In the data rows, the value 128 means zero.
Here are some points, one per row:
[119 119 150  68 114 127 107 123 170 119 102 124  89  92 132 155 125 139
 178 122 144  94 126  70 161  88 133 156 108 139 125 106 104 144 101 156]
[109 131 130 141 127 144 146  71 127  86 113 124 132 122 104 109 128 146
 136  92 109 127 140 118 125 155 149 170 149 114 149 131 133 124 122 119]
[133 128 112 135 127 161 115 137  92 142 123 153 107 132 170 179 117 109
  95 141 117  74 107 114 129 142 175 114 143 136 138 125 135  77 120 137]
[136  97 191 182 148 137  95 152 109 113 139 136 114 145 136  99 146 170
 116 146 159 114 104 109 145 114 167 141 163 142 139  81  93 120 138 139]
[142 136 133 170 145 141 107 141 133 161 154 144 131 130 137 134 116  75
 104 171 139  86 142 129  94 167 124 158 132 111 128 102  85 105  61 130]
[118 136  82 148 177 125 145 133 168 114 132  94 119 121  62 109 139 150
 120 122 131 149 189 132 113 131 145  93  76 136 143 126 122  97 105 110]
[140 132 120 151 158  94 149 110  74 129 155 161 142 115  98 146 140 114
 158 150 115 137 103 141 109 127 135 162 148 135  94 105 141 113 124 132]
[130 121 142 109  99  75  88 131 149 115 119  82 142 116 145 143 157 107
 108 154 144 147  99 118 129  88 157 120  96  75 107 147 139 132  83 143]
[138 139 179 155 161 123 108 151 131 185 127 145 138 123  98 145 111 142
 207 145 128 147 140 121 117 100 138 144 101 145  78 105 153  96 159 159]
[137 131 135 149 142 139  88 118 117 178 155 142 135 126  91 126 128 133
 103 135 119 134  91 175 169 157 131 157 123 151 120 131 108 116 157 116]
[105 127 114 138 136 143 159 119 133 116 127 148 116 170  77 139 146  90
 125 108 130 143  96 104  97 144 134 143 136 102 117 103 126  96 126 131]
[134 136  98 134 158 118 131 137 126 145 114 114 133 125 112 174 151 145
 102 123 102 110 149 123 138  95 101 127 129 136  99 120 140 108 117 132]
[159  87  96 133 130 150 120 180 168 109 110 141 158 162 155 161 145 139
 104 143 153 132 136 136 124 152 164 144 126 114 195  88 119 160 128 149]
[100 130 148 141  86 146 142 147 127 132 147 117 107 109 111  74 115 129
 101  95 108 144 110 118  95 102 105 134 111 114 124  96 115 198 120  93]
[108 159 155 108 131 140 119  95 113 115 126  94 123 112 115  98 134 150
 146 180  87 128 144 159 135 127 129  96 126 110 165 137  93  96 129 140]
[158 175 138 130 127 137 105 120 137  92 152 108 111 145 140 146  95 100
 133 124 133  52 115 144  65  98 111 132 123 113 169 127 119 152  86 139]
[122 120 118 131 157  90  93 151 110 146  77  97 140 155 115 152 102 118
 127 128 148 108 118 131 114 154 122 140 114 109 128 131 143 149 137  80]
[135 110 146 187 132 113 158 136 156 125 127 144 167 151 111 113 127 143
  94  89 107 131 132  98  91  98 123 128 130 114 113 165 102  95 135 133]
[120 142  73 118 153 125  91 119 101 190 135 167 147  95  97 132 102 127
 142 146 133 145 177  86 130 115 130 175 143 112 164 137 129 105 142 162]
[106 119 116  93 129 163  92 106 124 138 155 137 116 148  94 133 114 122
 146 216  98 120 140  78 108  99 156 135 121 135  95 116 153 113 170 100]
[109 127 150 138  99 117 141  89 103 115 142 129 130  97 171 125  78  98
 127 119 117 146 113 149 103 129 137 101 112 135 135 107 122 107 110 112]
[140 112 120 113 122 110 177 102 105 171 154 106 108 113 179  89 119 128
 105 106 122 101 140 133 153 138  97 142  80 117 112 151 125 129 136  96]
[190 126 160  92 160 111 128 129 122 102 108 117 104 127  86 147 155 131
  92 118 119 183 140 130 122 153 142 109 142 133 113 130 139 166 155 128]
[118 138 114 136 140 123 115 148 113 100 145  90 156 132 162 134  97 121
 132 115 140 141 122 133 108  96 151 136  89 140 134 128 179 116 145 214]
[106 157 172 107 177 149 128 120 121 140 123  82  97 182 139 106 137  89
 125  96 138 164 174 162 107 138 140 153 111 101 109 149 125 160 130 129]
[ 87 132 170 144  77 138 180 118 132 131 126 107 159 109 132 164 111 109
 153 120 149 126 146 117 133 115 127 155 116 143 114 162 119 139 100 109]
[ 67 121 121 158 144 127 108  97 154  93 144 153 107 151 147 131 130 151
 113 140 120 128 159 160 169 107 120 149 164 130 118 155 177 141  91 138]
[137 134 104 116 142  80 162 154 113 129  91 101 118 135 152 147 106 142
 135 102 117 101 136 118 127 111 152 129 127 158 170  93 140 128 137 150]
[144  95 137 122 120 181 113 143 112 106 159 115 132 108 140 162 171 139
  86 142 154  99 138 113 117 146 123 153 115 150 168  98 134  83 126  58]
[130  88 108 122 126 112 122  97 159  90  89 114 121 146 151 132 125 173
 120 102  96 123 139 128 138 120 130 124 112 117  90  71 121 114 109 126]
[131 140 122 168 145 132 120 124 135 124  69 133 134 134 143  98 133  92
 124 133  86 139 134 165 153  78 125 172 132 133 143 137 141  92 128  89]
[122 125 120 123 109  85 129 149 104 119 161 134 128 114 131 144 147 116
 104 141 137 130 132 133 160 110 204  97 149 150 133 138 107 164 143 117]
[131  93 123 143 110 108 126 125 105 150 142 162 158 135 100 103 105 177
 126 125 143 127 148 156 167 134 136 121 152 129 151 160 135 149  96 124]
[133  89 141  97 136 145  95  88 137 152  80 149 163 105 107 147 172 106
 137 110  94 125 131 175 106 136 163 112 151 110 140 119 161 111 185 116]
[107  81 145 134 151 158 123 124 125 146 130  95 126 131 116 126 125 152
 101  95 129 113 100 107 148 135 122 121 178 161 138 141 114 156 100 155]
[108 103 147 136 108 127 156 121 127 139  77 118 108 114 113 133  73 149
 135 137  87 197 149 134 152 182 134  99 106 116 160 159 116 147 131 146]
[ 91 150 107  89 153 144 111 156 159 120 138 154 143 122 157 154 155 130
 117 121 151 132 114 143 123 116 105 137 121  98 163 113 127 156 138 138]
[127 135 153 146 144 133 104 148 140 111  87 144 151 137 156 126 121 120
 108 121 145 162 138 113  93 158  93 112 153 144 115 166 166 150 148  89]
[106 105 145 149 128 166  85 178 114 118 154 153 124 112 133 129 158 102
 172 127 165 100 141 143 209 163 141 100 121 135 127 169 113 123 137 101]
[142  99 127 129 107 130 141  89 124 117 157 104 153 113 125 123 145  98
 122 134 144 136 104 166 132 137 119 115  99 105 140  99 111 121 141 160]
[131 209 118 133  91 135 112 102 116 123 172 125 177 141 150 152 107 150
 149 106 122 138 143 143 169 145 123 149 131 131 110 114 110 128 114 136]
[164 128 127 118 158 197 134 130 135 129 135  92 134 126 138 131 135 148
 151 172 162 121  99 124 169 120 102 117 132 111 158 143 162 119  96 112]
[133 118 115 124 117 127 108 156  92 136 140 130 134 123 153  91 129 103
 135 145 163 141 153 146 124 142 131 136 172 118 124 111 124 166 185 118]
[ 87 154 145 102 157  95 154 138 142 148 155 114 116 130 133 140  95 142
 120 134 191 123  95 141 114 134 158  88 165 111 123 107 149 114 169 143]
[116 106 130 105  67 107 128 122 106 110 167 120  83 117 123 142 126 107
 153 149 131 175 102 159 153 139 100 160 108 173 119 109  98 140 110 152]
[141 144 112 143 141 149  88 130 137 125 127 111 121 111 144 117 135 129
  92 141 148 134 132  81 155 114 112 121 178 128 119 147  77  99 137 124]
[136  79 118 127 148 101 139 123 131 176 130 147  96 101 117  80 108 102
 115 173 132 158 122 151  97 143 169 130 142 192 123 130 110 105 117 159]
[120 110 160 102 147 141  90 117 144 115 152 114 134 200 115 130 107 134
 130 106 115 146 150 161 153 155 118 113 135 170 116 152 100 126 142 144]
[196 156 139 141  99 115 145  76 123 180 103 146 113 101 155 117 120 144
 115  95 157 132 138 139 100 119  93 109  99 133 124 127 128 152 115 152]
[108 117 126 134 138 134 143 112 165 106 131 155 123 151  88 111 181 135
 109 127 157 113 126 159 148 145 127 141 156 139 126 145 111 133 145 136]
[139 106 111 133 137 127 101 150 148 147 134 119 104 131 177 136 129 159
 132  95  86 125 113 108 118 128 147 104 183 148 135 134 133 126 134 122]
[121 147 136 118 100 107 114 112 149 136  84  89 144  89 130  98  94 101
 128 114 151 103 140 118 133 138 119  94 110 153 115 123 169 164  83 139]
[134 133 129 117 141 113 132 121 209 115 115 128 115 129 131 121 133 149
  86 130 145 129 107 129 105 162 134 154 138 193 133 129 153  89 191 100]
[ 75 128 149 102 110 126 117 119 164 118 127 116 121 100 128 122 155 121
  97 143 103 140 123 108 135 140 119 131 120  97 141 132 125 164 123 101]
[122 141 115  79 126  96 132 127 195 105 111 130  99 131 167 109 163 133
 179 128  85 124 105 117 115 130 110 122 164 109 105 119 140 119  79 106]
[134 135 137 105 152 126 139 106 127  96 117 148 142 119 127 114 114 136
 122 129 113 129 111 119 120 112  86 128 152 142 157 180  90 139 128 155]
[142  84 100 155 155 148 140  93 131 127 132 135 107 161  94 162  83 119
 176 158 158 104 100 100 154  82 112 122 153 128  97 131 151 162 124 125]
[163 127 121 122 120 157  98 132  98 159  89 114 151 125 137 143 148 180
 114 148 124 130 112 146  79 102 132 174 133 118 124 147 160 134  94 101]
[136 159 122 128 100  74 147 140 160 148 129 111 150  75 121 114 152 137
 128 120 101 154 126 130 123 140 124 138  93 137 113 190 163 175 108 110]
[133 147 113 173 107 119  71 102 116  88 101 145 134 129 123 109 137 146
 110 136 145 159 151 133 127 172 166 128 175 117 108 155 123 108 140 127]
[129 115 117 131 111 191 143 114 141 166 107 142 112 142 132 118 154  99
 149 135 113 119 153  67 128 128 170 146 119 146 104 124 190 114 139 151]
[120 148  99 113 143 185 111 159  81 124 112 111 119 108 146 110 106 128
 113 107 139 137 122 142 128 108 123  91 145 120 131  82 149 114 118 102]
[125  96 140 109  83 141 166 182 108  99 165 120  86 104 139 153 110 153
 144 137 101  94 145 122 124 184 103 135 117  94 100 128 142 142 162 146]
[146 110 115 142 164  97 130 159 140  87  80 109 112 122 170 134 152 152
 176  99 174 144 102 129 132 146 174 139 121  91 138 162 125 126 131 150]
[116 139 173 129 157  99 118 138 119 100 108 106 139 126 138 150 136 131
 112 133 111 120  85 136 141 149 153 151 116 135 115 123 137 126 129 104]
[164  94 140 126  94 122 129 154 122 145 199 125 141 112 123 159  83 114
 152  97 128 104 117 136 103 132 110  85 140 127 166 123  80  95 143 164]
[146 122 151 156 123 101 140 132 104 132 111 162 110 129 124  98 150 142
 173 128 127  97 188 145  99 143  85 111  71 145 143 131 110 138 103 107]
[136 133 148  93 156  96 132 143 117 138 131 123 107 114 111 131 143 125
  96 104 127 123 130  95 138 142  93 108 146  75 124  90 157 129  91 155]
[138 104 100  83 150 147 125 143 133 100 132 191 184 128 126 115 107 134
 101 128 119 112 126 129  77 113 158 127  88 146  41 136 134  84 138 147]
[156 135 127 146  85 143 149 130 149 138 125 136 115 126  95 121 129 120
 128 146 137 156 169 150 150 128  97 168 161 124 111 135 140 131 122  92]
[148 125 149 116 143 136 186 109 137 178 174 140 182 156 146 135 125 141
 144 174  83 153 143 142 190 141 111 147 132 152 118 108 102 151 109 115]
[123 171 116 109 127 151 145 112 126 142 149 142 129 132 166 130 149 157
 184 101 157 136  94 105 110  93 150 123 119  91 153 143 124 146 140 106]
[110 143 105 124 109 154  98 135 145 156 120 127 105 185 168 147 157 138
 144 148 105 125  68 124  96 154  88  58 136 163 122 106 120 123 104 122]
[139 152 118 137  87 110 146 121 158 148 102 124  71 114 129 148 141 166
 102 101 118 103 119 118 119 128 136 116 147  99 136 171 112 114 174 153]
There is one direction along which these points spread out most. Take the direction at right angles to it along which they spread out most. Then take the direction at right angles to both along which they spread out most. Go by this last direction. How far along it is each point below, from 0 to 99? 50 is the average, and the first point above lies past it. One standard deviation of the points above along it is 16.
[123  98 148  95 161 155  98 144 119 119 153 163 144 143 138 166 138 164
  77 171 141 119 141 120 143  96 107 143 133 126 175 148 156 123 111 109] 54
[140 154 155 107 158 138 150 118 125 102 114 133 132 147 160 117  77  93
 150 149 162 113 131 143 160  98 136 120 127  96 106 109 108 121  95 119] 68
[ 93 130 113 148  94 113 142 171 103 136 145  76  98 105 149 158 164 122
 131 136 141 148 123 142 115  59 124 117 117 128 110 137 103 113 147 113] 64
[ 96 130 123 161 103 164 116 158 131 119 105 127 160 112 138 118 137 159
 109 186 141  68 109  94 147 163 119 113 107 116 124 115  78 166 156 157] 65
[135 154 146 108  93  84 158 123  72 143  94 156 146 186 133 116 115 121
 135 112 167 142 132 117 156 132 114 140 107 124 154 132 164  86  89 126] 54
[146 172 104 114 117 123 154  70 148  90 145 116 133 112 118 144 127  90
 158 108 145 135 109 102 174 121 110  95  87 131 125 135 137 156 128 101] 58
[110 131  79 117  98 107 143 170  95 121 151 131 138 127  98  55 117 111
 153  95 102 137  87 132 132 159 112 144 101 138 134 173 116 116 115 133] 53
[143 133 132 153 133 187 133 146 117 141 108 140 120  99  60 145 127 121
 146 151 135 113 130 107 156 133 140 121 132 170 132 128 153 124  72 147] 59
[109 135 142 119 102 139 169 132  87 120 111  82 162 129 120 101 156 109
 136 153 128  75 142 140 126 122 127 108 152 145 130 148 131 158 154 166] 57
[111 146 131 151 133 137 157 119 125 105  98 139 105 119 159 112 144 135
 111 118 103 190 167  76 114 167 134 126 124 143 124 139  90 171 132  90] 24
[ 99 128 132 146 166 127 131 105 137 149 106 175 151  98  96 144 144 102
 141  93 134 162 121 177 121 115 105 133 136 143 124 108  84 128 120 110] 39
[131 107 133 123 124  97  82  83 111 156 168 101 154 154 134 132 125 131
 141  99 141 111 114  70 124 103 113  94 141 147 157  94 125 152 119 126] 74
[149 140 163 166 118 104 124 120 120 124 190 170 108  96 116 109 113  83
 129 132 101 141 115 155 146 116  96  94  55  99 139 102 176 136 152 157] 70
[158 157 108 106 118 137 109 145 151 108 116 152 129 166  86 112 139 121
  89 123 102 118 137 135 173 109 140 140 143 138 144 123 114 133 139 112] 35
